Here are some points, one per row:
[ 0.9  0.7 -0.7  2.3 -0.9  0.1  0.1  1.8 -0.6  0.5  0.   0.8 -0.3  0.9 -0.2 -2.8 -0.3  0.3  1.6  1.1 -0.2 -0.3 -1.6  0.7]
[-0.7  1.   1.9  0.   0.2 -1.1  0.8 -0.2  0.2 -0.3  1.1  0.5  1.  -0.2  1.4  0.5  0.3 -0.3 -1.3  0.4 -0.2  1.4 -1.6  1.6]
[ 0.8  0.2 -1.4 -0.2 -0.3  0.1  0.9 -1.5 -0.1  0.2  0.2 -2.   1.3 -2.   0.8  0.9  0.1 -0.2  1.9  0.9 -0.6  1.5 -0.9 -1.6]
[ 0.   0.3 -0.8  0.3  0.9 -1.1 -0.2 -0.6 -1.2 -0.1  0.  -0.5  1.  -0.7  0.2  0.6 -0.6  2.5  0.1 -1.2  0.2 -0.4 -0.2  0.1]
[ 0.7 -1.5 -1.3  0.9  0.  -1.9  0.8 -0.3 -1.5  0.3  0.5 -0.5 -1.  -0.1  0.5 -0.3  2.1  0.3 -1.3 -0.4 -0.8  0.9  0.   0. ]
[-0.1  2.5  0.5  1.3  1.8  0.7 -1.  -0.4  0.9  0.1 -0.4 -0.5  2.1 -0.6 -1.2  1.   0.5 -1.1  1.   0.4  0.4  1.7  0.6  0.9]
[ 1.4  0.1 -1.5  0.9  0.5  1.8 -0.3  1.5 -0.2  0.4  0.2 -0.9  0.2 -1.1 -1.9  0.9  0.9  0.1 -0.1  0.5  1.5  1.2  2.9 -0.9]
[-1.3 -0.1  1.4  1.4  0.1  0.4  1.6  0.8 -0.4  0.1 -1.3  0.1  0.8  0.8 -0.5 -1.6  1.2  0.1 -2.5  2.5 -0.3 -1.2 -1.1  0. ]
[ 0.2  2.2 -0.7  0.6  0.4  1.1  0.6 -0.1  1.2  0.9  1.5  0.1  1.5 -1.9  1.4 -1.2 -0.2  1.3  1.5 -1.4  0.2 -1.1 -1.2 -0.3]
[-1.  -0.8  0.   2.4 -0.5  0.1 -0.8  0.1 -0.7  0.3  1.4  0.4 -0.4 -1.3 -2.   2.4 -1.1  0.1 -0.6  0.8  0.4 -1.5 -0.9  1.3]
[-0.6  0.6  0.4 -0.7  1.3 -0.5 -0.7 -0.3 -1.5 -0.3  0.2  0.6 -2.   0.8 -0.7  0.5  0.8 -1.3  0.9  0.  -0.7 -1.4 -0.6  1.4]
[ 1.  -0.7 -1.2  0.1 -0.3  0.3  1.  -1.9 -1.5  0.7 -0.6 -0.2 -0.2  0.5 -2.  -0.4 -0.3  1.6  2.8 -0.2  1.2 -0.2 -1.7 -1.7]
[-0.5  1.2 -0.6  1.4  1.9 -0.4  0.9 -1.3 -0.6 -0.5  0.9  0.7  0.   1.1  0.2 -0.1  0.6 -1.4 -0.4  0.9  0.   1.1 -0.6 -2. ]
[ 0.3  1.9  0.3  0.   0.3 -0.5 -0.5  0.5  1.1 -1.  -0.5 -0.3  0.1 -0.8 -1.3  1.2  0.4  1.4  0.8  1.5  1.9  0.8  1.8 -0.4]
[-0.9  0.6  0.2  0.  -0.1 -1.3 -0.4 -0.9  0.   0.4 -0.2 -0.3  0.5 -0.4  1.   0.2  0.6  2.9  2.1 -0.2 -0.3  1.6 -1.7  0.3]
[ 0.   2.4  0.9 -0.3 -0.7  1.4 -0.6 -1.4  0.8 -0.4 -0.8  0.8 -0.2  0.3  0.8  0.2  0.1 -0.4  0.   0.2  0.3  0.5  0.9  0.5]
[ 0.9  0.1  0.3  0.6 -0.7  1.4 -1.5  1.4  1.2 -0.6 -0.2  0.7 -1.5 -0.7 -1.1 -1.4  1.3 -1.8  0.5 -0.2  1.3  1.5  0.1  0.3]
[-0.1 -0.3  0.1  0.2  0.4  1.3 -0.5 -0.3  1.   1.3  0.7  0.7 -1.5 -0.8 -0.9 -1.6  1.2  0.5  0.  -0.2 -1.8  2.2  0.4 -1. ]
[ 1.7 -1.1  0.3  0.1  1.9  0.9 -0.6 -0.3  0.   0.5  0.5  0.8  0.4  0.1  1.9  0.5 -0.3 -1.1  0.1  1.3  1.2  0.3 -0.2 -0.7]
[-0.2  1.4 -1.1  0.1 -0.2 -1.6 -0.2 -0.8  2.3 -0.6  0.6  0.9 -0.5 -0.5 -2.3 -0.6  1.2  1.6  0.7 -0.3 -1.7  1.6  0.2 -0.7]
[ 0.7  1.3 -2.3 -1.3  0.8  1.1 -1.1  1.8  0.1  0.3 -0.1 -0.9 -1.7 -0.7 -0.3  0.9  0.8  0.1  0.5  0.2  1.5  0.9  0.6 -0.2]
[ 0.5 -1.6 -0.1  0.8  0.  -2.5  0.9  1.3  0.9  0.  -0.3  0.7  0.4 -1.4  0.2 -0.6 -0.3  0.6  0.6  0.6 -1.   0.5 -2.   0.9]
[-0.2  0.4 -0.4  2.3 -1.2  1.5 -1.4 -0.4  0.1 -1.1  0.1 -1.  -1.4  0.6 -1.5 -0.4 -0.5  0.5  1.  -0.7 -0.7  0.5  0.5 -1.2]
[ 1.7  0.2  0.4 -0.7 -1.4 -1.8 -0.6 -1.2 -0.1  0.7 -1.3  2.  -0.2  0.  -0.9  0.1 -0.7 -0.1  0.   1.2 -0.5 -1.   0.5  1.1]
[ 0.7  0.5  0.4 -0.6  1.4  0.5 -0.2  0.8 -0.6  0.1  0.5  1.5 -0.7  0.6 -0.3  0.4  0.7  0.2  0.1 -0.2 -0.5 -2.   2.7 -0.1]
[ 0.7 -0.7 -1.6 -1.3  0.1  2.1 -0.2  0.  -0.9 -0.4  0.4 -2.2  0.2 -0.4  0.4  0.1 -1.2  1.5 -0.7  0.9 -0.4  0.5 -0.5  0. ]
[ 0.4 -1.1 -0.1  2.2  0.7 -0.2 -0.4  0.   0.5  0.4 -0.2 -0.2  1.2 -1.  -2.   0.   0.2  1.8  1.6 -1.4 -0.6  1.4 -0.6  0.2]
[ 0.8  1.1 -0.8 -0.8 -0.5  0.5  0.3 -0.2 -0.3  0.7  1.  -0.1 -0.3  1.3 -1.8  1.  -1.7 -1.7 -1.4  0.1  0.1 -0.2 -1.9  0.6]
[-0.3  0.2  0.6 -1.2  0.3  0.9  0.8  0.6  1.1 -0.4 -1.5  0.6 -0.4  1.1  0.   0.1 -0.5 -1.6  0.   0.3 -0.5  2.1  1.8  1.9]
[ 0.7 -0.4 -0.4  1.7  0.2 -3.2 -0.9 -1.2  0.6  0.4 -0.6  0.3  0.2  0.4  0.2 -0.4  0.6 -1.2  1.2 -0.1 -0.4 -1.6 -1.7  0.7]
[-0.9  0.6  1.6 -1.4  1.4  1.3 -2.3 -0.4  1.1  1.2 -0.9 -1.4 -0.6  0.   0.8  0.5  0.4  0.5 -0.4  0.   1.9  1.4 -0.3  1. ]
[ 0.4  0.5 -2.2  3.7  0.3  0.1  1.8 -1.6  0.7  0.3 -0.2  0.8  1.7  0.2  1.  -1.  -1.7  1.4  0.7 -0.8  0.4  2.2  0.3 -0.4]
[-0.5  0.5 -0.4  1.2  0.9  0.7  1.1 -1.9  1.2 -1.6 -0.3  0.6 -0.7 -2.7  0.6 -0.1  0.8  0.9  0.8 -0.1 -0.7  0.7  0.6 -0.1]
[ 0.   0.8  0.9  1.2  0.1 -1.8 -1.1  0.5 -0.9  1.   0.   0.6 -2.   0.3 -0.5  0.4 -0.3 -1.9 -1.2 -0.1 -0.8 -1.2 -0.1 -0.8]
[ 1.6  0.7 -1.1 -1.3  0.9  3.1 -1.1  0.3  1.2  0.1  0.   1.7  0.3 -0.2  1.2 -1.3  0.7  1.1 -0.2  0.1  0.5  0.5  0.6  1.3]
[ 0.6 -0.4  0.4  0.9 -2.   0.3 -0.6  0.5  1.9  0.6 -0.2  0.6 -0.5 -0.3  1.3  0.6 -0.3  0.3  0.8 -2.2 -0.8  0.5 -0.3  0.6]
[ 1.4 -0.9  1.3  0.2  0.6 -2.3  0.3 -0.3  0.5 -0.5  0.2 -1.1 -1.3  1.9 -0.9 -1.8 -1.3  1.   0.9 -0.5 -1.3  1.  -0.7 -0.4]
[ 1.4 -1.1  0.9  1.9  0.1  2.4  0.2 -0.9  0.6  1.8  0.7 -0.4 -3.2  0.3 -2.2  0.1 -0.3  0.5  1.1  0.2 -1.6  1.9  0.   1.1]
[-0.4  3.6  0.4  1.5  1.5  1.6 -0.5  0.8 -1.1  0.  -1.1  0.9  0.4 -1.4  0.4  0.1  0.1 -0.3  1.3  0.1 -0.9  0.1  0.   0.8]
[ 1.7  0.8  1.4  0.1 -0.1 -1.7  0.5  0.4  1.1 -0.1  0.8  0.8 -2.7 -3.2 -0.3 -0.8 -1.8  1.   2.4 -0.2 -0.9  0.6  0.5  0.7]
[-0.3 -1.5  0.8  1.2 -0.4 -0.9 -0.7 -0.9  1.3  0.7  1.7  1.  -0.5 -0.7 -2.8  0.4 -1.2  0.5  1.8 -0.7 -0.1  0.5  0.8 -0.7]
[ 0.7  0.1 -0.1  0.1  0.4 -0.7  0.6 -1.6  0.8  0.2  0.6 -0.1 -0.6 -1.5 -1.7 -3.1 -0.2 -0.3 -1.1 -0.1 -1.4 -0.1 -1.8 -0.8]
[-0.7  0.5  0.9 -0.6 -2.3  1.3 -2.4  1.1 -0.5 -0.2 -0.2  1.6  0.2  0.3 -1.7  1.4  0.2 -0.8 -1.   0.6 -1.8  1.3  0.6  0.1]
[-1.2  0.3  0.2 -2.1  0.6  1.6  1.2 -0.8 -1.3  0.3 -0.2  1.   1.9  0.2  0.1 -0.7 -0.8  0.5 -0.1  0.   1.9 -0.4  0.3 -1.4]
[ 2.1  1.  -0.6  0.9  0.4  0.9 -1.7  0.4  0.6 -1.1  0.8  0.9 -1.4  2.2  1.8 -0.3  0.3 -0.4  0.2  1.5 -0.9  0.  -0.5 -0.1]
[-0.3  1.7  0.5  1.1  0.   0.3 -0.2  0.9 -1.1  0.   0.6  0.  -0.1 -0.3 -0.5 -1.1 -1.3 -0.1 -2.1 -1.1  0.2 -0.5 -2.6  1.5]
[ 0.8 -0.1  0.7 -0.6 -0.2 -3.3  0.3 -0.4  0.   0.   0.9 -0.4 -0.2 -0.9 -0.9 -1.  -1.6  2.  -2.9 -0.7 -0.5  1.1 -0.8  0.9]
[ 1.4  0.7 -0.9 -0.5  0.6  0.6 -0.4 -0.9 -1.1 -1.   0.2 -1.   1.8  0.2  0.   0.8 -0.4  1.8  2.3  0.4 -0.6  0.6 -1.4 -2. ]
There is one direction along which these points spread out most. Take the direction at right angles to it along which they spread out most. Go by this last direction. Where along it does each point below lie, from 0 to 99? 50 is the average, and the first point above lies past it. One standard deviation of the points above along it is 16.
[ 0.3  0.9 -2.2 -0.2  0.5  0.2 -1.4 -0.4  0.9  0.3  0.1 -1.1  3.1  0.  -1.1  0.9 -0.7  0.2  0.8  0.5 -0.5 -0.8 -0.6 -0.1] -> 34
[-0.7 -0.5 -0.4  0.5  1.6 -0.4 -0.6  0.7  1.7 -0.7 -0.2  0.3 -1.1 -3.6 -0.8 -0.7  0.2  1.   1.9 -0.2  0.   2.  -0.6  0. ] -> 33
[ 1.   0.6 -0.3  0.2  1.3  0.5 -0.6  0.3  0.4  0.2 -0.5  1.3  0.6 -1.5 -1.6  0.4  0.1  1.8  1.8 -1.3 -0.2  3.4 -0.5  0.7] -> 28
[ 1.9  2.1  0.7 -0.5  1.3  0.4 -0.4 -1.1 -0.1  1.5 -2.8 -0.4 -0.6 -0.7  0.3 -0.8  1.7  0.7 -1.7  0.2  0.1  0.  -0.6 -0.4] -> 53
[ 0.3  1.   1.3 -0.1  0.3  1.   0.7 -0.8 -1.8 -0.9  0.1  0.1 -0.2  0.5  0.  -0.5  0.2 -0.6  1.2  0.5  2.1  0.9 -2.9 -0.5] -> 47
[-0.9 -2.  -1.5  0.5  0.2 -0.9 -0.4  0.5 -0.9 -0.8 -1.2  0.7  1.   1.  -1.8 -0.6 -1.9  0.6  0.  -0.2 -1.   1.4 -1.5 -1.1] -> 50
[ 0.2  1.   2.7 -0.1 -1.1  0.3  0.2  1.   1.6  0.7 -0.4  0.3  0.2 -0.5 -0.9 -0.4 -0.5  0.  -0.3  0.6  0.1 -1.9 -2.6  0.2] -> 70
[-0.2  0.8 -0.1  1.4 -0.1  1.7 -0.8 -0.4  0.9 -0.2  0.   1.8 -2.4 -0.6 -0.8  0.6  0.9  1.  -2.5  1.6  0.1  0.5 -1.2 -0.1] -> 65
[ 0.8  0.   1.2  1.8 -0.8  0.4 -0.3  0.3  0.6 -1.2  0.  -0.5  0.8 -2.1 -2.7  1.1 -0.6 -0.8 -1.2  0.6  0.  -1.  -0.5  0.1] -> 62
[ 1.3 -0.3  2.2  0.5  0.   0.5  0.3 -0.1 -1.2  0.6  1.   0.1  3.9 -0.9  0.2  0.2  0.8  1.5  1.3 -0.8  0.8 -0.8  0.   0.5] -> 34
[ 0.3  0.6 -0.2  0.4 -0.1 -0.4 -0.3 -0.6 -0.3  0.4 -0.6 -2.2  1.  -0.3  1.1 -1.3 -0.5  1.2  0.2 -0.5 -0.8  2.  -0.7 -1.5] -> 31
[-0.6  0.7  0.4  2.2  0.4 -1.5  1.  -0.8 -1.1  2.3  0.6  1.9 -2.2  0.1  1.2 -1.3 -0.3 -0.1 -1.   1.5 -0.4  1.8 -0.3  0. ] -> 67
[ 0.3 -1.2  0.8  0.4 -0.7  1.9 -1.4  0.6  0.6 -0.1 -0.1 -0.5 -1.7 -0.9 -0.8 -0.7 -0.6 -0.1  1.1 -0.6 -1.   0.5  1.1 -0.8] -> 51
[ 2.4  0.5  0.2 -0.7  0.8  1.   0.8  0.9  1.  -0.1 -0.9 -0.3 -3.3 -0.3  0.3  1.7 -0.2 -1.  -1.2 -1.3  0.1  0.  -0.9 -2.5] -> 59
